One turning vector, and how many ticks it has turned
The counts run from 0 to 593.
[  9  25   8  18  21 -30 -11  -7  22  -7  -8  25 -11  17   9   0 -18 -16
  -4 -16  23 -31  30 -20  10   5   4   3   0 -12 -27  -6  12 -20 -27 -22
  -4  13 -20  18  22  -7  24  -7  23   8   8 -26  30  -1  11 -35   0  -2
  31  15   1  -6   5 -40  13  15  -6   1 -15 -15]
574
[-15 -12  10 -18  15   9  -2 -18 -23   3  -5  34  -9 -20 -23  14 -28   1
 -27  15   0  -4  -7   1   5   7   8  -5   0 -12   8 -11  28  -3   1   1
 -40  10  30 -20  -1  13   2  43 -25 -17 -22  12 -13  -9 -12  15 -33   7
  28  10 -16  14  -8 -16  -1 -39 -13  -3  19   3]
39
[-35   9  46   5  -3   0  21   3  18 -13  13  16  -5   6  16   9 -46 -10
  -1   4 -14 -17 -20  -3  -4  -5  -5  -5  26  22  12   2 -25 -22   2  -4
 -10  15   2   0  22  -9   7  10   2  19 -14 -28  15  -1 -19 -12  -1  -7
  15 -20  12  -4  -7  15 -15  17   6  49  25  -3]
505
[ 32   4   5 -12 -19  -9  -2 -25   0   5  -5   1 -37   5   4  11 -13 -25
  -2 -36  14  -8  17  10   1  11   7 -29 -15  20   8  -8  10  -1  -9  -1
   8   0   4  14  19  -3  17  16  16 -25   3 -10  11   7  17 -37  -1 -18
   9   0 -13  13  14  -5  16  66  10  18 -17  11]
206
[-12  30  37  -7  -1 -25 -13 -39  10   3   9  11  23   7  17 -20 -22  -2
  14 -11  -5  -6  19 -25   6   8  -1  11 -20 -10  23   8 -11 -13  16  -6
   1 -19  -5 -15  20 -12   8  21  15 -11  -6 -14  28   7  21 -19  14  16
  11  10   2 -10   1 -35  29  17  27 -21 -19  11]
556
[-11   4  22   9  33   1  17 -20  11 -10   4   4  15   2 -18  12 -19  11
 -26  22  -7 -22  10  17  12  13   2 -26   9  11  12 -22   9 -19 -15  -1
 -30   6 -25   3   8  24  -2  10  12   1 -13  -9  -5  -5 -11  23 -11  25
  35  -2   4  14  -9 -26 -19 -34 -21  18  39 -15]
491
[-20  19 -26  10 -19   1   3 -33   3   6  12  27 -13  -8 -30 -15 -13 -12
 -14  18  41  -7  16 -20 -22  10   1  38 -21  28  -8   9  11   4 -21  -7
   8  -5  31  -5 -25  24  18  -1  -4   4  -9  -4  -8 -26   7  -4  -5   7
  11  -1 -28  -5 -15 -12 -10  11   4  23 -20   5]
394
[ 27 -27   8  -1  23  13 -25 -42  14  33  11 -10  -1 -12 -20  -3  15   6
  -7   5 -17  -1  19  41   5  11  -4 -27   2   7   2 -20 -11   5  -8 -12
  54   9  -1 -29   1 -11  12  12  15   3  14   5  -2  15 -11 -14 -33  -4
  12   3  24  17  -1  -4 -23   4 -29  -9   6 -17]
287
[  1  13  -6  11 -22  -2   9   4   5  18 -10   8   3   0 -31 -13   9  -4
  -1  18  23 -10  24 -20  -3 -21 -12  44  -9 -21 -21  45   6  15   2  11
  38  23   9 -11   5   1  40 -21 -13  -2  18 -11  19  -3   2 -23 -13 -13
  10  17  -8  -4  -1  14  18  22  21   5 -24  -8]
3
[-21  -9  18   2   3  21 -10 -35  12  33  34 -24   8  -8 -35 -14 -16   2
  24 -14  -3   2  -6  33 -18  -7 -12 -15  -7  15  13 -11 -19  11   3 -29
  12  -2 -19 -50  -9   7   4  17  -1  13  -4  11  27  14  -7 -21 -10  -6
 -25 -15   6   9   5   1 -28  -5   1 -22 -12  -2]
298
[ -4  22  21  16 -11  -8  17   7 -25 -15  14  -2  -9  31   1   1 -14 -12
 -39   6  20  10   9 -30  21   5 -13 -20  16   3  10   3  23  -4 -27   2
  12  18  18  -2  -9  -3  14  29 -44  16 -10 -18  10 -28 -22   4 -30  23
  27  13 -12  -7  -2   6  15   2   2  13  -9  -1]
420
[  3 -16  22  18   3   6   5  12  31 -14  10  -1 -18  12  12   4  -4  -8
 -12   3 -45 -10  -9  -6  -3 -13  -2  -3  35  25  -3   5 -22 -30  -3   3
  17   8 -25  11  36   3  27 -31  13  -4 -14  -5   2  24 -17 -15 -10 -17
  18  -5  23   0  11  17  -2  11  20  34   8 -20]
515
[-42  14  10  -5   7  10  -8 -12 -10 -17  -6  -1   7   6 -12   5   1 -19
 -37   3   0  -4  -6   0   4 -16 -32 -25 -33 -35  14  -2 -13   3  30  20
  34  51  13  -7  -4   7 -16  13   2   9  -1   0   0  13  -5  12   5   3
  -1 -10  -1  -9  15  18  22   0  -9  -3 -24   8]
349
[-33  12   9  -4   0  18 -30  -5   2 -18  -6  11  21  -3  -4  -1  11  -9
 -37   2  -5   3 -10  13  14 -10 -24 -19 -25 -33  20 -16   2  13  39  26
  37  28  17   4  15  -6 -15  25   4   3 -10  -8   5  15  -2  12  14  -6
  -1 -16  13  -5  12  21  23   9  -7  -7 -13  -5]
348
[  2  -6 -25   6 -11   5  -4 -18  20  14  10  21 -22  -8 -35 -13  -1   0
 -15  13  26 -21  17 -29 -18  -4   7  39  -2  10 -31  13   4 -13 -30 -18
   4   1  16 -17   2  30  37 -18  18  -9  -4  18 -13   3  13 -14 -19   1
  23   4 -27  15 -14 -18 -11 -22  14   9  -8 -10]
387
[  0  24  23   5   0   9  17  12  -2  11  12   9 -11 -17  13   5 -19   9
 -23  -1  17 -11   2   3 -10  36   9  -2  11  17  36  -2  -7   0 -31   5
 -22   6   6 -24  19  -5  31  38 -13  15 -25 -19  29  -4 -16  -4  -9  20
  29 -17  -5   6  -9  12 -14  27  -2  20  18   0]
53
[ -3  34  30   6  -8 -21 -18 -21   2  -7  -2  12   4  -3  24  -1 -26 -11
   6 -34   1 -29  17 -23   1   7   0 -17 -13  -9  14  -1 -11 -19   9 -17
 -30 -13 -15  22  26   7   1  23  12 -13 -14 -13  19  17  22 -24  16  10
  12   1 -16   7   6 -22  31  18  26 -10 -14   8]
564
[ 32   4   8  -4   1  17 -22 -30  -1  14   9 -27 -31 -17  -2  10   0  -5
  -5 -29  -8  -4  16  21  -7   8 -21 -25   2  13   4  -4 -16  -9 -13 -24
  36  25 -16 -35  -8  -9   9   4   2  -5   1 -12 -14  30 -10 -15 -27   7
  15   1   1   1  -5  -6 -30   9 -30   8 -23  -2]
283
[ 17 -28   5 -11  14  -4 -12 -14  18  13   3  16 -19  -3  -8   5  10 -29
  -6 -26  10 -11  15  12  -2  -4  29 -38  -5  11   4 -16   9   0   8  -6
   1  -4  -4  30  31  13  15  10  29 -42  -8  18  -4   5  24 -28  -3 -26
  18  -3   4  26  13  -5  21  38   4   2   0   4]
202
[ 13  -2 -20  30 -10 -10  -6 -24  14 -32  11  13  -3   1  12  -1  -7   1
 -20   6 -35   4  -5 -13  20   0 -19  26  -2  38   5   1   9  -4   2  25
  25  -8  11 -17  32  -9  42 -22  12  23 -18  -7   2  -4  -5  12  20 -10
  13  -5  27  -8  10 -23   2   4  19   0   0 -35]
157
[  1 -13  30 -10 -14   3   0 -48  -2  16  10  -7  -5   8 -25   1 -35   5
  28  12 -14  -9   4  22   3   2 -16 -11   3  10   3  -1  -4 -10 -18 -13
  24  -2  23 -41 -19 -15  18  25   1  18  25   5   0   2  -4   1 -36  -7
   2 -20  10   3 -28  -7 -18  -4 -14  12 -19 -15]
293
[  0   9  -1  10  39 -33 -12   5  27  -2  -6  39   5  18 -17   9  -9  -2
 -16  -4  25 -25  14  -3  19 -12  11 -23 -16  -2 -26 -26  19  -4 -11 -13
  -3  33   0  38  13   0   4   3  30  14  12  -4  28 -15   2 -19   6 -22
   3   7  -1  -1   7 -29   8   3 -12   8   3 -18]
577
[-20   2  28   6  43  -6  22   0  25  -3  16  17  14   7 -15  -1 -17   3
 -26  24   0  -7  12   8  26   9   4  -1  27   9   3  -3 -16 -12 -18   4
  -2  17 -25   0  11  -3  19  11  15  25  -8 -26  20 -18 -17   5  -5  17
  34   1  27 -12 -13 -17 -13  -8 -22  17  30 -12]
499
[-31   1  36  13 -19 -10   9  22 -17 -20 -13  -1  20 -32  -2  12 -27  13
  28  -9   5   0   6 -21 -13 -34  -4  -4 -24  11  29   8   8  16  21  13
 -31  16  -1 -12  -6  17  13 -24 -11 -23 -27 -20   7  -4 -15  -4  12   5
 -14 -29 -25 -11 -14 -19   4 -11 -17  13   6  22]
248
[ 13   4   8  -5  -9 -14  -7 -61   8  -4   7 -14  22   4   9 -18 -11  -1
   1   4  -4  19  28 -21   7  23   3  14 -16   6  18  22   5 -20  -5   6
  36 -13 -20 -26  15   2  27  -1  22 -15   9 -10  -3   6  16   3  13  26
  12  23  11   1   3 -40  24   4  25 -16 -23  19]
548
[ -8 -10  16 -21   5 -20   3 -10   6  17  23  10 -22   4  -5  -8  -5 -37
   7 -39  32   4  28 -28 -16  -7  11 -25  -8   5   4   1 -17  -5  22 -28
  -4  21 -19   2   3  13   0 -11   9 -33   0   1  -3  12  11 -35   1  -4
  26  11 -11  -1  14 -21  15  26  12  14 -33  37]
197
[ -3  -1  24   8  18  -1  32  22   9  24  15   7 -17   8 -13   7 -27  -6
 -25  23  18  -6  14  -7   8  13  10   5  17  -1  18   6  -8  -3 -32   2
 -22  23  -1 -14  11   1  33  17 -16  27 -10 -12  17 -23 -19  -9 -29   9
  43   3  22  -7 -17  -2 -11   3 -12  12  13 -13]
55
[-15  -2  36  -6 -41  16   2 -35  -2  10  16 -11  -1  -1 -21   1 -41   3
  40  -9 -11 -12  -3  19 -19  -8 -19  -7  -7  12  15  -4 -16  -9 -10 -22
   0 -19   2 -38 -15  16  14  23  -2   9  -3   7   9  15   3 -20 -23  -6
 -27 -41  -2  18 -19   3 -18  -5  14   6 -12  -7]
300
[-16  24   2 -17  -3   8 -11 -30 -37   6   1  25  -7 -23  -5  16 -29  -8
 -19 -13   8   0 -15   0 -27  18   6  -3 -16   0   8  -6  23   6  13  -4
 -15  20  41 -26 -12   1 -20  48 -28  -8 -13 -13   5  -7 -14  -3  -9  19
   9   8 -42  -7  -9 -15   7 -11  -7  11   6  21]
35
[-11   1  15  20 -19 -18 -11 -13   3 -33   8 -12   7  -9  32  -5  10   9
  -7 -22 -35  15   4 -47 -11 -11 -11   3  10  27   8   1 -13  -7  31 -10
   7  -7   4 -30  22  11  11 -18 -11  -6 -29  -4   3  19  15  -2  13  10
   4  -2 -25  -1   7 -28  21 -16  35  -6   4   2]
172
[  2  -8   2   8 -22   1   2  -1  15  20 -27  28   2  -5 -33  -5  13   2
  -4  33   1 -17  13  -2   2 -26  -5  24 -17 -15 -13  31  13  28  15  22
  25  14  37   9  12   6  19  -5  -3 -15   9   6  15 -19  12  -8  -9 -23
  -3   0 -13  12 -14  22  33  19  16  13   9 -22]
5
[-12  17 -27  14 -30   8  -7 -25   8   3  13  31 -14 -14  -6 -12  -1  -2
 -14   4  33  -5   3 -14 -31  13   3  26 -27  43 -12  -1  16   0 -12  -3
  12  -8  36   0  -6  27   9  16   4  -5 -12  -6  -2 -16  10 -12   1   7
  -5 -10 -46   8 -12  -6 -12  14   8  25  -9   9]
393
[-15  12 -27   9  -5   4 -12 -19  15   9  19  33 -14 -11 -31 -27 -11 -12
  -8   9  30   1  12 -22 -13  19  10  55  -5  29 -20   9   9   6 -17  -7
  11 -18  20  -9  -7  19  31   0   0  -7 -15   0  -5 -19  -7  -5  -7   4
  23  12  -8  -6  -9 -20  -5   2   1   0 -27  -8]
395
[-10  -2  31  16  -8  -5  25   8  19 -19  10 -18 -23  18   2  10 -28 -12
 -14  -8 -22 -15 -16  -8  -9 -25 -15 -16  24  24   7   9 -30 -30  -4  -5
   4  14 -14  15  16  12   3 -27   5  10   1  -2  -2  17  -3 -10  -2 -11
   4 -22   7  -2   3  23 -16   5  16  62   3   6]
513
[-11  29  18   7  17  -5  21 -10  10  -8  23   2   6   3  13   3 -25   3
 -15   0   1 -13  12   7  -8  29 -15  -3  19  26  16  -6 -15 -14 -17  -9
  -6   9 -29 -20  21  -4  18   8   5  15 -16 -44  28   4 -22  -4  10  34
  32  -2   9  -3   1 -14 -23   6 -10  25  20  -1]
496
[ -8  11 -40  11 -11   5 -18  -9  26  19  20  30  -4 -19 -13 -22  20   2
 -21  -6  29   2   2  -7 -35  21   9  27 -21  40  -4   1   5  20  -9  -3
  16  -6  16  -5  -3  30  10   9  11  -8 -21  -4   9 -11  13  -6  13  12
   0  -2 -32   8   7  -7 -11  10   5   6  -5   3]
392
[-18  32  18  -5 -13  22 -34 -14   4 -26 -12  18  13  -3  22  -2  -8  -4
 -30  23  -7   8  -1   2  16   4 -21  13  -8 -28   5   0   6 -22  21  26
  49  22  14   5   9 -24  18  16   3  -4 -16 -29  -5  13 -15   7  -8   5
  19  -9  10 -12   3  15  18  21 -18   2 -31 -13]
344
[ 12 -24 -19  12   9  -3 -12   4   4 -16   1  12 -14 -17 -19  21  -1 -12
 -13 -10  -4  -8  -4   2   5 -23  -4  -3   2  24 -29 -20  34   7  12  15
   7  20  -5  -6  26   2  47 -34  18  -7 -13  13   6  14 -11  -9   7 -34
  32 -11  24   2  26 -21   5  -4 -19   0 -10 -25]
593
[ -8  22 -15  10  -6  15 -12 -20  23 -26   2   2 -20  -4  13   9 -29 -18
  -2 -22  -9 -17 -26  10 -30  -5 -26  -5 -13  39   4  -1   1  -5  10   3
 -14   2  -2  -2  33   4  20 -15  22   4 -15   7  22  32 -10   1  32 -15
   4 -19  29  -1  29   0 -17  10  20  22 -16  -7]
146
[ 18  11   4  25  -9  20   1   6  26   4   4 -23  -5  12   1 -15   7   7
  -6  -7  -5   1  -1   0 -26  -2 -17   1  18  58   9  29  -2  11 -28  -5
  40   7  -1  -8  -6   4  11 -31 -21  -9   1 -20  10   5 -33  -8  -5  11
   2  22  12 -10   4  29 -15  11   4  41  -4   2]
78
[ -6  -9  16  -7  17 -27   0 -48   5   7   6   8  40  22 -22 -16  -8   5
  -8  25  -4   4  19 -12  27   7   9 -11 -26 -13  24   7   1  -7   0   8
  25  -6  -5  -4   8  12   0   2  30  -5  15   8  -3 -17  14   7   7  11
  -3  21   8   2  -1 -41  24 -18  18 -21   1  15]
551
[  2  15 -14  18 -19  12   9  22  22  19  -8  -6  10  -9 -14 -15  33   5
 -10   5  26 -16  27 -11 -25 -15 -17  10 -24   4   6  20   5  37   8  10
  41  24  -7 -10  13  11  29  -6   1  -6   9  -6  34   6  10 -28  10  -4
  -3  -6  -9  23  20  25  24  31  17   8  -2  -5]
0
[ -9   8  24 -11  18   2   1 -38  17  17  -4   6  38  -5 -10  -3  -7  14
 -19  20 -39   7  -6  17   4  10  16 -12 -13  -7  33  14  -8  -3  11  14
   8 -12 -18   7  15  -3 -30  50  17 -10  -5 -23  13  -4  -3 -11   3  24
 -14  21 -12   4   2 -12  24   6  21   2  33  15]
109
[  0  -9   7   1  25 -28 -15 -45  11  11  -1   5  43   6  -7 -34  11   7
  -8  -1 -13   7  20  -2  10  10  16  -2 -32   0  22   9   0   7  13   1
  17 -18 -12  -7  22   7   2  21  28 -10   5   7  14  -9  19   3  22  14
   2  18  16   4   8 -40  34   1  25 -42   0  15]
552
[-26 -21  25  16  10 -14   6  24  -8   5 -16  11  33  -8 -26   0 -11  20
  22  17   6   9  16 -10   9 -39   3  -3 -13   0  13   2  18  26  18   8
 -21  15  -2 -18  -7   7  14 -19   0  -2 -11  -2  12 -19 -14  -5  14  -6
  -9 -23  -3 -18 -12 -29   2 -24 -27  -4  10  -3]
245
